One turn moves each row of this set onto another row. After a few examples, where does it send each row asked below?
losu: [-11   9 -14 -20  14   0  -9  -4 -11   3   3  11 -13  18   6   4  -6   9
   5 -16   1  -1   8   6  -6   9  -2   4   6   3]
nal: [ -4   6 -14 -11   3  -5 -12 -10  -9  10   5  12   5  -1  -3  -1   0   1
  -4  -2   3  -2   7  16  -4  15 -10  -3  -8   7]
piz: [-11   0 -17 -13  -4  -1 -15 -14  -8  20  15   2 -14  10  -6  -2   2  15
   0  -2   0  -8   2   4   1  -1  10   1  -2  -4]
suze: [-17  -3  -8  -6  13   1 -13 -33 -14  13   0   0  -7   4 -13  -2 -11  14
   7  -2  -7   1   9  17  -2   2  -1   4  -3  -6]
kapo: [ -9  11  -5  -5   5   8  -7 -19  -2   5   9   6  -8   3 -10 -10   1  12
   2  -2  16 -11   8   1 -13  -2 -11  -1  -8   2]
Geve: [ -3   0 -15 -11   3  -8  -4  -5  -4  16  -3  12  -3   9  -7 -10 -17   9
 -10  -6   8   4   3  10  -5  -3   3  -2   4  -5]
Tedi: [-13   9 -10 -12   5 -12 -12  -9  -2  16  13   8 -10   5   7 -11  -2   0
  12   4   1  10   4   7 -15   4   2  -6  -2  -9]
Zonel: [-20  -4 -12  -5   7   1 -11 -30 -18  14  -5  10  -7   6  -5  -4 -14  12
   2  -1  -2  -2  10  19  -4   1   1   6  -3  -3]
zeza: [ -8   8 -15 -20  14   1 -16  -7 -12   4   5  11 -12  15   6   4  -3   8
   3 -17  -2  -1  10   8  -5   9   0   5   6   4]
vomi: [ -4  15  -3  -9  12   5 -16  -9  -7  -3   4   0 -12   8  -4 -15  -2  17
   6  -5  -1  -7   3  -3 -13   4  -4  -9   0   1]
mif: [-22   0 -19 -10   9   0  -7 -20  -8  11  -1   0 -12  11  -3  -5 -13   7
  12   5 -12  -4  14  13  -9  15   5  -5   3  -5]
dizef: [ -4  14  -8  -9   9   6 -14  -5  -8  -1   2   3 -15  10  -6 -14  -2  20
   8  -1   1  -4   0  -2 -12   7  -9  -8   0   4]
rizig: [-19   3 -13 -10  14  -6  -7 -27  -9  11  -4  -3 -12   9  -6  -7 -14   7
  13   4 -10   1  16  10  -7  13   0  -7   2  -7]
vifid: [-14  -3 -14  -7  14  -9  -5 -20  -3   5  -3  -3   0   6 -10   4 -20  10
   7   0  -5  -5   6  18 -10   3   8   2   2 -10]
ganu: [ -5  14  -7  -9   8  -3  -2 -13   6  -5   1   5  -4   2  -4  -9  -5  19
   4  -7  -1  -6   4  -4  -2  -7  -6  -9  -6   1]
beme: [ -1   3 -17 -12   6 -11  -5  -3  -5  15   1   9  -6  13  -5 -10 -17   7
  -8  -7   9   3   1  11  -6  -4   5  -3   5  -4]
zeka: [ -6  16  -5 -10   5   5 -11 -20  -2   4   7   5  -6   1 -13 -10   0  12
   5  -8  12 -13  11   1 -11  -2 -10  -5  -6   1]
Tob: [-18  -2  -9  -7  12  -2 -13 -32 -17  12  -1   7  -7   3  -8  -3 -11  10
   5   1  -7  -3   8  21  -3  -1   2   1  -3  -8]
rulor: [-11  14  -9  -4   7  -1  -2 -15   2 -10   0   4  -6  -2  -5 -12 -10  17
   6  -8   0  -7   1  -2  -3  -6  -4  -7  -4   1]
nul: [-11   8  -9 -10   6 -13 -12  -8  -2  13  11   7 -10   6   9  -8  -1   5
  13   7   2   7   4   5 -16   3   7  -5  -2  -9]
tup: [ -7   7 -12 -11   3  -1 -10 -10 -12  11   6  13   2  -1  -2   0   3   3
  -1   2   2   0   5  16  -5  15 -14  -6  -7   6]
zozoz: [-20   1 -17 -14  13  -3  -8 -21 -10  11  -3   0 -12   9  -3  -7 -17   4
  12   4 -10  -4  14  13  -6  11   3  -7   1  -9]
Lezi: [-20  -1 -10  -4  10  -4   2 -12   1  -4  13   8   2  14   1  -6   1   3
  -7  -4  -4  -5   3   5  -5   2   3   6  -7   2]
Moluk: [-12  -1 -16 -10  -3  -2 -13 -16  -7  17  19   3 -15   5  -4  -2   1  14
  -4  -5  -2  -5   1   5   2  -3  10   4  -2  -5]
lubot: [ -9   8 -16 -19  15  -3 -14  -5 -10   4   1  12 -11  15  10   6  -7   9
   4 -15  -2  -4  12   6  -6   8  -3   4   4   4]
Zizev: [ -9  14 -10  -7   6  -4  -1 -13   8  -4  -1   6  -7   7  -1  -5  -4  21
   5  -7   4  -6   2  -5  -2  -5  -7  -5  -2   0]
Vima: [-18   0 -13  -6  11  -6  -2 -12   2  -4  10   8   2  13   4  -8   2   0
  -6  -7  -7  -2   7   4  -6   3   5   4  -8   2]
liko: [-15   0 -14 -11  -6  -1 -16 -16  -8  18  17   4 -14   6  -6   1   1  16
  -2  -5  -1  -5   4   4  -2   3   9   4   1  -5]
rutor: [-15  -5 -15  -3  12  -9  -4 -18  -3   6  -9  -1   2   6  -5   6 -16  10
   8   0  -2  -1   4  18 -13   4   5   1   3  -8]
bot: [-16   7  -8  -9   6 -11 -11  -9   0  12   9   9  -9   6   8 -11  -1   4
  10   4  -2  11   5   6 -17   5   5  -5   3 -11]
mur: [ -7  16  -8  -8  10   6 -15 -12 -10  -6   1  -1 -15   5  -7 -12  -4  13
   9  -6   1  -7   3  -2 -14   2  -3  -9   5   2]
nak: [ -7   4 -14  -9   4  -4 -16 -10 -10  10   4  11   5   3  -2   0   2   2
  -3   2  -1  -5   7  16  -5  14 -12  -6  -8   7]
pum: [-11  -2 -12  -4  18  -7  -2 -21  -2   7  -6  -5  -2   5 -12   0 -20  12
   6  -2  -3  -2  10  15  -8   7   4   1   2  -9]
lanuf: [ -9  17  -9  -9   2   8 -10 -21  -2   1   6   5  -5  -3 -14 -10  -4  11
   8  -6  10 -10   9   5  -8  -3 -10  -7  -2   3]
mirof: [-19  -2 -13  -5  12  -4  -3 -11   2  -2  11  10   3  15   2  -7   0   3
  -5  -7  -7  -8   9   7  -7   1   4   8  -8   2]
tor: [  0   3 -16 -11   6  -9  -4  -4  -4  16  -1  13  -4  11  -7 -12 -15  10
  -6  -4  10   3   2  13  -5  -7   4  -2   0  -5]

pum moves to lanuf
rutor moves to kapo
Now find these:
piz moves to lubot
bot moves to Lezi
Vima moves to Moluk
vifid moves to zeka

One turn moves each row of this set onto another row. After a few examples, where does it send each row asked below?
H: [  8  -5   4   3   7   5   7 -12   0   7   9   7   9   2  -1  -9 -16 -13
   3  -4   5   8  10   1  -4   0  -1  -3  12  10   0  -2  12   0   9  -1
  -6   6   7  -1  -2   2   5  -6   2   4  -4   1   0]
B: [  1   1  -5  -6   4  -3 -11  -5  -4  13  -7  13   4   1  10  -1   0   7
  -2   5  -5   1  -4  13   7   6  -8  -3  -1   2   1  -7  -1   7 -17   6
  -3  10   3   7  -9 -13   9   0  -6  -2 -10   0  -3]
J: [  6  -1   3   0   2   5   8 -15  -5   0  11   7  12   0  -8  -7 -15 -12
  -5  -5   3   6  11   0  -1  -6   2  -2  11   5  -9  -1   8  -1   9  -7
  -1   2   3  -4   1   4   5  -5  -2   2   0   6   3]
S: [  0   0  -1  -5   1   2  -7  -8  -2  12  -5   5  13   2  14  -4   4   9
   5   7  -7   2  -5   9   8   4  -7  -1   7   5   2  -7   1   9 -17  11
  -2  13  -2   1   0 -11   6   4   1  -2  -2  -8  -4]
M: [ 11   9  -7   2  -9   5  -2   6  13  -2  -2  -2   9   8   3  15   2   8
  -1   3   4   0   4  14   3   5  -7  -2  -2  -3  -7  -5   8   8 -15  -9
  -1 -10  -1   3  10   5  -3   9  -3   4  -2   6   0]
K: [ -1   6 -14  -2   6  -4  -5  -5   2  12   2   2   8   1  11   3   6   8
  -7   2  -5   4  -1   8   5   6  -6 -12   3  -1   3  -4   6   6 -19   9
  -1   7   3   3  -2 -12   5   7  -7  -1  -3   9   0]
A: [  3  -1   6  -6  -6   7  -7  -2   5   3  -7 -10   9   8   4  11  -9   8
   8   3   0  -7  -3  15   6   5  -8   2   1  -2  -6  -9   6  10 -14  -9
  -3 -12  -2   6   6   4   4  11   0   8   1  -4   1]
N: [ 12   3   3  -7  -8   1  -3   6   2  -3  -4   9  -3   0   3  -6  -7   8
  14  -1  -5  -1   4   4  23   5  -7 -12  -5   3  -1   8  -3   8 -14 -13
   4   9  -3   1  -5   1   1  -4  -7  -1 -10  -1  -1]
T: [ 13   3   1  -2  -9   4 -13   3   3  -2 -10   2   5  10   4  13  -6   6
  -1   4   4  -8  -3  15   8   6  -8   0  -5  -2  -9 -12   2   6 -11 -11
  -2  -7   2  11   1   5   1   7  -3   5  -4   1  -2]
R: [ 12   6  -2   1  -9   6  -9   3   6  -3  -5  -3   5   6   2  18  -8   8
  -2  -8   6  -3   3  10   3   4  -8   0   3  -2  -2 -10   0  12 -14  -9
  -4 -15  -1   9   5   9   2  10  -1  -1   0  -1   1]
D: [  0   7 -13   0   7   0 -10  -6  -1  10  -2   3   7   2   4   3  -3   9
  -1  -2  -5   3   2   8   2   7  -6  -3   9   1   6  -7  -1   9 -19  14
  -2   9   3   7  -6 -13  10   2  -2  -3  -8  -4  -3]
F: [  2   0   9  -6  -8   7   5   2  -1   0  -1   4   5  -1   7  -3  -5  14
  16  -2  -5  -3   5   0  19   4  -2 -13  -2   3   4   7  -3   9 -12 -17
   8   9  -7   2   1  -1   0   4  -2  -2   2  -2  -1]
P: [  6  -5   1   3   8   6   8 -11  -3   4  11   7  10   2  -4  -7 -13 -13
  -3  -4   9   6   9   1  -3  -4  -2  -3  10   8  -3  -1  14   2   9  -1
  -5   4   8   0  -2   0   3  -6  -4   4   3   1   3]
G: [  7  -1   4   0   3   6   3 -10  -1   0  12   8  12  -8  -7  -3 -13 -13
  -3  -3   4   8  12   4  -6  -6  -1   1   9   6  -5  -5  14   2   8  -7
  -5  -1   4  -2  -2   0   2  -4   0   6   2   3   5]
Q: [ 12   6  -2  -7  -3   6  -1   7   5  -3   2   7  -1   2   2  -6 -10  10
  10 -10  -7   1  12  -3  15   8  -1 -12   2   7   3  11  -5  10 -18 -11
   6   6  -3  -5  -3   0   1   0   1  -7  -4  -2  -3]
C: [  5  -3   6   2   4   5   1 -13   1   4  10   6   8  -7  -5   0 -15 -13
   0  -3   5   5  11   5  -9  -2   2   1  11   6  -1  -7  12   1  10  -7
  -8   0   4   3  -2   2   6  -4   3   8  -2   3   4]
E: [  8   5  -9  -4  -2   1   3   6  10   0   4  -1   2   0   4  -6  -4  12
   9  -5 -12   2   7   3  17   2  -5 -15  -2   3  -3  13   3   8 -15 -12
   6   7  -4  -5   3   0  -3  -1  -6  -4  -9   4   5]
V: [ 10  -3   8   5  -2   5   6 -14  -3   1   8   6  10  -2  -3  -4 -16 -10
  -1  -4   3   6  11  -2  -3  -2   3  -1  10   6  -4  -2   6   0  12 -10
  -5   4   3  -2   2   8   6  -4   2   1   0   7  -1]

V moves to C
E moves to M
S moves to F
Now find these:
Q moves to R
T moves to B
J moves to G

One turn moves each row of this set onto another row. After a few examples, where does it send each row asked below?
kat: [  9 -19 -10  -7  19  -1   6  -6   9  -6   4   5   7   7   6   6  -2   8
   1 -11   1  -5  -6  12   4 -10   8   3   5  -9   0  -1 -13  12   2   4
   0   7 -12  -1  -1  -7  -9   3  -8]
ridi: [  4 -21  -3 -16  11   4   5  -5   1   7   8  -4   4   1  -6  17  -6  -4
   1   4   0   0  -2  -1  -3  -4  -8  -2   5  -9 -11   4  -2   4   5   8
   3  13  -5   8  -7   9 -13   0  -7]
koz: [  7 -17  -2  -3  -3  -3   2  -5  22   4  -5   5  -2 -10   4   6  -3 -10
   9  11  -7   0  -3   2   4 -15   6   3   3 -18  -8   7   0   4  -4  -1
   0  11 -17   3  -1  -5 -11   3 -13]
sanuz: [ 16 -16  -2   1  -4  -2  -1  -8  13   3   5  -3 -15   0  10   3  -3   4
  -2  -7   0 -16   1  13 -14  -5  13  -4   2 -10  -1   0  -5   3  -2   6
  -4  20  -1  -7   1  -2  -7   6   7]
miv: [ 11 -18  -5   2   1   3  13   3   4  -1  -2  13   4   3  -5  10 -18   5
  10  -5  -4  -8  13   7 -12 -15  12   6  -2  -5   3   5 -11   0   0   5
  -6   6  -7  -5  -7   3  -7  -2  12]
nubi: [  3 -18  -4   2  13  -5   3   6  23   0   0   3   2   5   3   6 -10   3
   6 -14 -12   2 -11   3 -18 -12  -1 -12  -3  -3   1   2  -6   6   4   6
  -2  21  -8   3   6 -13 -18   2  -1]
lafe: [  9 -17  -4  -2   7   2   5   4  14  -2   6 -13 -10   3   0  14   2  -3
  11   0  -5  11  -6  -1 -11  -4   8   1 -15   0  -2  -1  -4   8  -7  15
  -7   6  -9  -4  -6  -4   5  -1   3]
nev: [  5 -14   6  -3  -9  -3   6   3   7   0   7   6   3   3   3  -7 -20  -2
   5  12  -3  -3   0  -2  -5  -8  11   6   3 -12  -4   7  -1   3  -1   5
  -2  19  10  -1  -6  -8  -2   3  -4]
zegi: [  7 -15   5 -10  10  -1   7   8   6  13   7  -9  -7   1  -5  -4 -14  -3
  -5   2 -12  -1 -11   2  -2 -15   8  11   6 -10  -6   0  -3   1   6  -4
  -2  20 -15  -4   7 -12 -12   5  10]
Bato: [  7  -9  -5  -4  13  -3   1  -1   7   4   6  -8  -7  -7   2   3   1   0
   5  -8  -7  -7  -7  -7  -9 -11  16   4   0   0  -6   3   8   5  -3  -1
   1  17  -8   3   2  -4   4  -4 -19]
kotif: [ 18 -14  -2  -8   0  -6   0   3  25  -5   0   0  -5   0   0   7   3   5
   1   4  -8   4  -6  -3   0 -14  16 -12   1 -12   3  -4  -1  -1   7   2
  -2   8 -10  -6  -5  -2 -10   4  12]
pog: [  8 -10   2  -5  14  -5   3   5  10  -8   5  12  -7   2   4   8 -17   7
   7  -1  -2 -16   2  -4  -3   4   5  -1 -12  -5   0   3   3   1   2  -2
  -3  13 -14 -10  -2  -6   4  -4   9]
fele: [  3 -25  -7 -10   8  -3  -9  -5  15   3   6 -11  -1  -1   0  10  -2  -8
   0  -5  -1  -1  -4 -11 -12  -5  -1  -9   0  -3  -4   5 -11   2  -3   3
   2   8  -5   4  -9   6  -3   1  -7]
duvi: [ -2 -13   8  -7   6   8  19   4  16  13   0  -3  -1   3   0   1 -13  -2
   6   3   5  -5  -1   6  -9  -1   0   6   2  -4  -8  -4   9   4  -8  -2
  -5  24 -15  -6  -5  -3 -11   4  11]
dat: [ 10 -10  -7   1  17   6   7  -5  12  -4  -2 -11  -1   2   1  15 -27   3
   2   5  -3   5  -1  -4  -9 -16  14  -4   2 -10   1  12  -2  12   0   5
  -4  14 -13  -5   2  -3 -12   7  12]
guga: [  8 -13  -1 -13  -4   5  13   8  28  10   3   0   1   1   0   4 -13  -1
   9   4   6  -4   7  11 -10  -6   7   9   2  -8  -5   5  -7   7  -2   7
 -13  23 -14  -3  -5  -1 -16   7  -2]
valu: [  0  -6   2   1  -4 -12   0  -5  20   2   6   0  -9  -7  10   4  -8   7
   7   6 -10   5   1  -7  -5 -11   5   7   3 -11  -2   4  -2  -5   2  -3
  -1  11 -18 -12   0  -1  -7   6   7]
gid: [  3 -24  -2  -1  13   4   7   1   0  -4   7  13  11   1   3  14  -2   6
  -3   2  -3   1 -11  -2  -5  -3   9   0   0  -3 -13  -1  -6   0  -2  -1
  -7  21  -8  -5  -2 -17  -2   0   3]
dum: [  5 -11  -4  -3  -4  -1   0   8  12  -2  -1  -9   2 -10   3  21   3   5
   2  -5   2   2   0  -1   2  -6  11  -3   2 -10  -2   3  -2  -4  -1  10
  -3   6 -17   8   7  -7 -19   3  -5]
Lum: [ -1 -13   4  -1   6  -2   4   1  14  17   8   1  -1   4  -9   1 -12  -5
   6  -6   0  -3   7  12  -8  -5   8   8   5  -4  -3   3   0   9  -6   4
  -6  30   2   2  -4  -9 -15  11   3]
zudo: [  7 -11  -6  -6   4 -11   7   5  18   8  10  -2  -3  -3  -5   7  -4  -8
   8  -6  -6   2  -1  -8  -6   0  -2  -1 -12 -11  -5   3  -9  -7  -9   2
  -7   0   0  -6  -6  -3   3   9   5]
dar: [  9 -15   1  -6   6  -1  11   6   3   4  -7   2  -1  -6  -1  11 -26   0
   5   2  -1  -3   2   6  -4 -10  14   4 -10  -9  -4  14 -11  11  -7  -3
  -2  14  -7 -19   3   3  -4  -1  11]
vuz: [ 14 -17   1   4  -7   3   8   1  -1   4   1   2  -9   2  -3   7  -6  -5
   9  -4  -2  -3   0  10  -9  -3   6   6  -6  -4  -8  -5   8   1   9   4
   2   6   4  -5   1  -7  -3   3  13]
batut: [  9 -16 -11  -1   3  -2  10   3   9  14   5   6  -4  -8   0   9 -18  -2
  11  -7  -2   2   4  12 -14  -5   7   5 -11   2  -7   3 -11  11  -6   2
  -4  10 -12  -8  -4  12  -5   4   4]
ledin: [  8 -10  -3  -3  12   4   2  12  11  -1   1   2 -16   4   0  15 -24  -6
   2   0   5  -4  -4  -6  -7  -7   7  -3  -4  -9   0  10  -5   4  -1  -4
  -4  20  -3  -5  -3  -8 -26   4   7]
ped: [ -4  -7   0 -13  15   8   7   3   9   5  -3   0  -4   7   5   9  -5  -5
   4  -2  -3  -6   4  13   1 -11   0  -8  -1  -3  -1   5   8   9  -4  -4
   6  22 -16   9  -1   3  -2   0   5]
mopeb: [  4  -8  -4  -8  16   4   0   2   7   2   1 -15  11   5   7   0  -9  -2
  -7   3 -15  -4  -7   2   5  -7  14   0   0  -2   0   0   5  -1  -1  -5
  -3  15 -13  -4  -6  -2 -12  -3   7]
Doz: [ 16 -21  -1  -5  14   0  -3  -8   9  -4   8   2  10  -3  -1   9  -9  -4
  13  -8  -6  -4   5  -3  -5  -8  -8   1   7  -5  -6   6  -2   7 -10  10
   0  10   1   2  -2  -1  -4   0 -10]
neza: [  5 -16  -6  -4 -11  -1   4   6  13   3   6  -4  -2  -3   3   8   3  -8
   3   4  -5  -5   2  -7   0  -5   8  22  -3  -7  -1   7  -3   2   0  -4
  -4  11 -13  -3   2  -8 -22  -6  -5]
Gapar: [  9 -15  -3  -3 -12   1   4   6   8   1   1   1  -5  -1   0 -10 -17  10
   4 -19  -1   3  -2  -2  -3 -14   9   0   7  -4  -3   4  -1   3   0   7
  -2  17 -10   2  -8  -2   0   2  -3]
sovul: [  8  -8  -4  -7   4   0   2  12  11   1   5 -11 -12   3  -1   4   4 -14
   7  -8  -2  -7   0  -3  -4  -7  10   9   0  -6  -4   4  -5   2   2   5
   1  18 -16 -15  -1  -5  10   4   1]
kibo: [  9 -24  11  -4  16 -10   4   1   6  -2  -4  -1   9  -4  -3  -1  -7  -7
  11  -4  -2   0  -6   3   0  -6   2  -4  -2 -10   1   0  -2   0  10   4
  -9  19  -3  -4  11  -5 -15  -7   4]
saku: [ -3  -8 -10 -11  11   4   9   1   2  16  -1  -6   2   5  -4   3 -16   7
  -4   0  -5  -9   6  10   1  -3  -2   0   0  -7   1  -4   1   2  -2  -3
  -5   3 -12   0  -1  -5  -2  -7   3]
Sodi: [ 10  -9  -2  -8  21   1   2   6  10  -5  -2   2  -5   3  -2  12  -9   2
   3  -9  -3   2   0  -9 -10  -4  11  -7  -8 -22 -10  10   9  -2   0 -10
   2  17 -10  -3   4  -2  -9   0   6]
pofal: [  7 -16  -4  -2  -1   1   4   1  15   4   0   5   5   3   1  18   4   1
   2  -3  -9   4  -6   2  -4  -8   9   3   1  -8  -6   1  -8   1  -1  23
   1  17  -5  11   4  -8 -20  -4  14]
vil: [  7 -13  -7  -4   1  -3   2   8   9  -3   1  -3   7  -5   1  32 -17  -5
   0   4  -5   0  -2   1  -5  -2   5  -9  -2  -3  -5   5   1   0   0  17
  -6  14  -4   4   5  -2 -17  -2   1]

fele moves to dar
Sodi moves to valu
kotif moves to zegi
Now find these:
nubi moves to nev
vil moves to guga
ledin moves to koz
zudo moves to dat
Doz moves to miv
gid moves to sanuz

